Named moves, each a turn or a mirror, and the order they were made in; the first pair answered
move z15:
[ 33 -36 -16  16 -14 -21 -67   3 -24  11 -37  64  34 -19  18  17   8 -18
  -3   7  30  64 -13  32  62  29 -69 -19  -6 -33 -43  17  23 -16 -31  34
  -7 -75] -> [ 38  -1 -47  -8  22 -14 -44   9   3  11  -9  -2  11  69  -7  32 -14 -58
 -26  35  31  52 -58  57 -13   4 -69 -27  -3 -22 -18  10 -20   5 -49  33
 -17 -76]
[-17  10 -27 -31  39 -39  15   9  20 -53 -21  -4 -10 -10 -26  24   2 -32
 -17  31 -13   4 -32  14 -22 -24 -33  12  -1  10 -16  35 -25  -2 -14  27
  35 -18] -> [-17  -5 -10 -18  20 -43   1   2   6 -58 -38  34   4 -59  -5  16  18  -7
  -7  13 -14  12  -1   7  23  -8 -33  11   3   3 -31  41   3 -17  -7  31
  38 -17]
[ -7 -16 -12 -14  33   8  -6  10  16  17  25 -14 -53  36  -2  -3   2   9
  -4 -12  -1 -31 -37  -4 -25 -25  51 -23   9  -9  27 -34 -16  23   2  -1
  -1  13] -> [ -8 -41   9   1   5   8 -23   7  -8  16   3  35 -27 -30  24 -12  18  37
  16 -32  -4 -21  -3 -22  35  -6  48 -22   4 -19   6 -29  21   6  14  -2
   3  14]
move z400:
[ 26  -7  17 -41  -3 -24   5  19   6  10  27 -43  18  -7   4 -30  14   2
 -31 -51  -3 -27 -10  -3 -32   5  41   3 -23 -29 -12  42   0  -9 -17 -19
   5 -16] -> [ 34  -9  -2 -20   2 -25 -19  12  -3  21  -6 -10  13  34  10   5  16 -29
 -34  -6   6   7 -40  30 -35  12 -26   1   2 -17 -22  35 -19  13 -33   4
 -18 -62]
[ 28  26  13 -34 -21  -8  -7 -13 -12  -3  30 -10  37 -57  -2 -24  -7 -17
  -9 -28  -4  -7  28 -27  32   3  25  10   0 -26 -16  43  39 -29  34  35
  30 -12] -> [ 33  24 -12 -12 -14  -8 -33 -25 -23   7   1  24  27 -16   2  10  -8 -46
 -13  13   0  29  -6   8  29  10 -38   6  23 -16 -22  40  17  -7  13  56
  13 -59]
[-12  -7  -8   1 -23   5 -10  -4  -5  28   4 -26  -9  27  -8   3   7   0
   8  30   4   4   4   2  -4   6  11  -2  19   2  11  -8  -2   8 -10  -5
 -11   7] -> [-16 -10  -5  -2 -21   8  -3   0  -5  24  12 -28  -9  18 -13   0   3   3
   8  24   4  -1   9  -7  -5   5  22   2  16   2  10 -11  -1   0  -7  -9
  -6  16]
[-27 -15  39  26 -46  34   5 -23 -14 -16 -11  56   7 -42   2 -28  11  66
  12  -3  30 -31  42 -12   3  -7  36   6  18  34  17  -1  59 -12  23 -13
  11  43] -> [-19  -8  17  51 -38  35 -22 -29 -26  -3 -42  89  -2   1   8  11   8  37
  15  44  38   3  10  26   4  -1 -34   7  43  47   8  -3  41   6   3   4
 -12  -2]
move z426:
[ 14  22   7 -38  22   2  66  19  27 -15  49  35   8 -27 -15  -9 -15   3
 -72  -9   1   6 -20 -21 -11   0  15  12 -36 -34  -2   6  -8  21  32   6
  31  45] -> [ 13  19   7 -38  22   3  66  19  29 -19  49  35   2 -31 -15  -8 -16   1
 -75  -6  -1   5 -22 -24 -12   1  17  13 -36 -30  -3   6  -7  23  32   9
  34  44]
[ 16   5 -18 -21 -24 -58 -31 -26  12   5  49  -4  32 -13  11 -20  -9 -49
 -39 -44  27   0   1 -16 -20  -5  -8 -13  13 -42 -25  -8  12 -13  17   6
  12 -22] -> [-28   9  15  10  -1 -41  15   4  12 -28   0  34 -19  -6  12  -6  -6 -15
 -56   6  -3   0 -13   9   8 -38 -43 -49  32  18  43 -50  10  -2  32   4
   9  26]
[ 22  -5 -10  18   9 -18  -4   3  -4  -7 -30  36   4   1  15   5  -1 -10
  13   9   6  34 -15   7   4  -4 -43  -3  16  -1 -22   3   1   3 -16  16
  -5 -34] -> [ 22   0  -9  18   7 -20  -3  -1  -2  -7 -31  37   9   0  18   1  -2 -11
  11  14  10  35 -17   7   8  -4 -45   0  10  -4 -24   8  -4  -2 -15  16
  -5 -34]
move z343:
[ 29  14  56 -55 -13 -30 -21  20   1 -11  48 -18  43 -71   5 -35  26  41
 -20 -87  -6 -18  43 -33  43  33  37  23 -42 -13 -30  15  40 -18  45 -14
  57   9] -> [ 44  43  52 -69  29 -45  10  56  24 -33  58 -53  33 -31 -15 -32   5   5
 -56 -76  -8 -20   2 -10 -12  -9  15   8 -60 -17  -2  12   7  -8  42 -13
  74  -1]
[ 21  19  15  38 -26  17  25  -1  -1 -10 -31  18  11 -17 -34  -9   0  20
 -24 -20 -26  19  12  -4  18 -23 -22   3 -10   7  20  -9  14 -17  15   4
  25  14] -> [ 25  22  13  36 -26  16  23   4  -1 -17 -29  15  11 -18 -38 -12  -3  19
 -25 -20 -27  18  11  -3  14 -27 -26   3  -9   4  22  -7  12 -16  13   1
  26  15]
[ 16  13  -7 -17  -7  -9   2  40  18  -5  29 -35   1  -5 -22 -27 -15 -24
  11  -4 -18  -8  -9 -34 -18   7  23   1 -12  -3   2  -2   7   0   8   8
   5  13] -> [  5  12  -8 -15  -6  -1   6  36  15  -3  24 -39 -11  12 -22 -20 -14 -23
   9   9 -22 -13 -15 -29 -17   0  17   1  -2  12  16 -11   5   4   8   8
   0  22]
Then:
Each pair is 2 to 3 moves apart.
[-30 -10   2  29   6 -10   7  -3  -5   7  41 -41   3  22  39   9 -26   9
 -13 -55  24 -40  43 -12  -3  -4  99  10  22   5  12 -20  -4   6  10 -15
 -15  21] -> [-34 -23  -6  64 -11  -2 -30 -18 -35  19  -4  26   4  32  53  40 -13   2
   1 -21  30  -2  32  16  33  17  38  13  51  22   1 -28  -1  23  -2   3
 -41 -17] -> z426 then z400 then z343
[ 18 -15 -49 -11 -15 -11 -54 -14 -14  22  22 -18  34  13  15  -1  -4 -40
   3   9  30  21 -41  23 -29   9 -18  20  18 -35 -31  32  13  12 -27  10
 -14 -60] -> [ 19   1 -47 -22  10 -10 -29   4   4   9  32 -48  23  26   0  -3 -10 -46
 -18  12  22   7 -59  27 -53 -11 -10   8   8 -27  -6  27   2  14 -24   9
  -2 -43] -> z400 then z343 then z400
[ -7  -7   5 -31  -6   6   2  -1  12  -2  32 -45  14 -28 -11 -33 -13   9
  -2 -47 -11 -37  31 -41  -9   0  83  28 -28 -27 -11   9  31 -33   2 -13
  17  30] -> [ 14   2 -35  15  11 -13 -40  -7 -11  12 -37  28  -1  37   2  32 -13 -50
 -12  29  -2  32 -37  30 -14   3 -54  24  12  -6 -27   3  -2   3 -31  23
 -23 -64] -> z343 then z15 then z400
[ -4   3   5  23   4 -45  16  10  -7   7 -26  10  45 -59 -18 -29 -12 -10
  -5  -3  15 -21  29  33  14  13 -14   8  -1 -51 -12  25   3 -31  43  32
  63 -29] -> [  1  28 -17  16  24 -42  21  12   7  11 -22 -23  27   9 -32 -12 -27 -42
 -20  28  18 -17  -7  57 -35   0 -31   3  10 -39   3  18 -30 -14  28  35
  57 -39] -> z400 then z15
[ 60 -14 -23   4 -20 -36 -36 -11 -22  13  17   7  52 -36  17 -14  -6 -14
 -40   0  69  26 -16 -19  59  58 -15  37  -2 -41  -6  32  12  -3 -58 -35
  33 -46] -> [ 13   3  -3  22  19 -17  27  28  -8 -26 -23  17 -19  21  -2  16 -18   8
 -68  66  34  20 -52  20  51   5 -58  -5  15  35  78 -19  -6  20 -54 -41
  31   3] -> z426 then z15
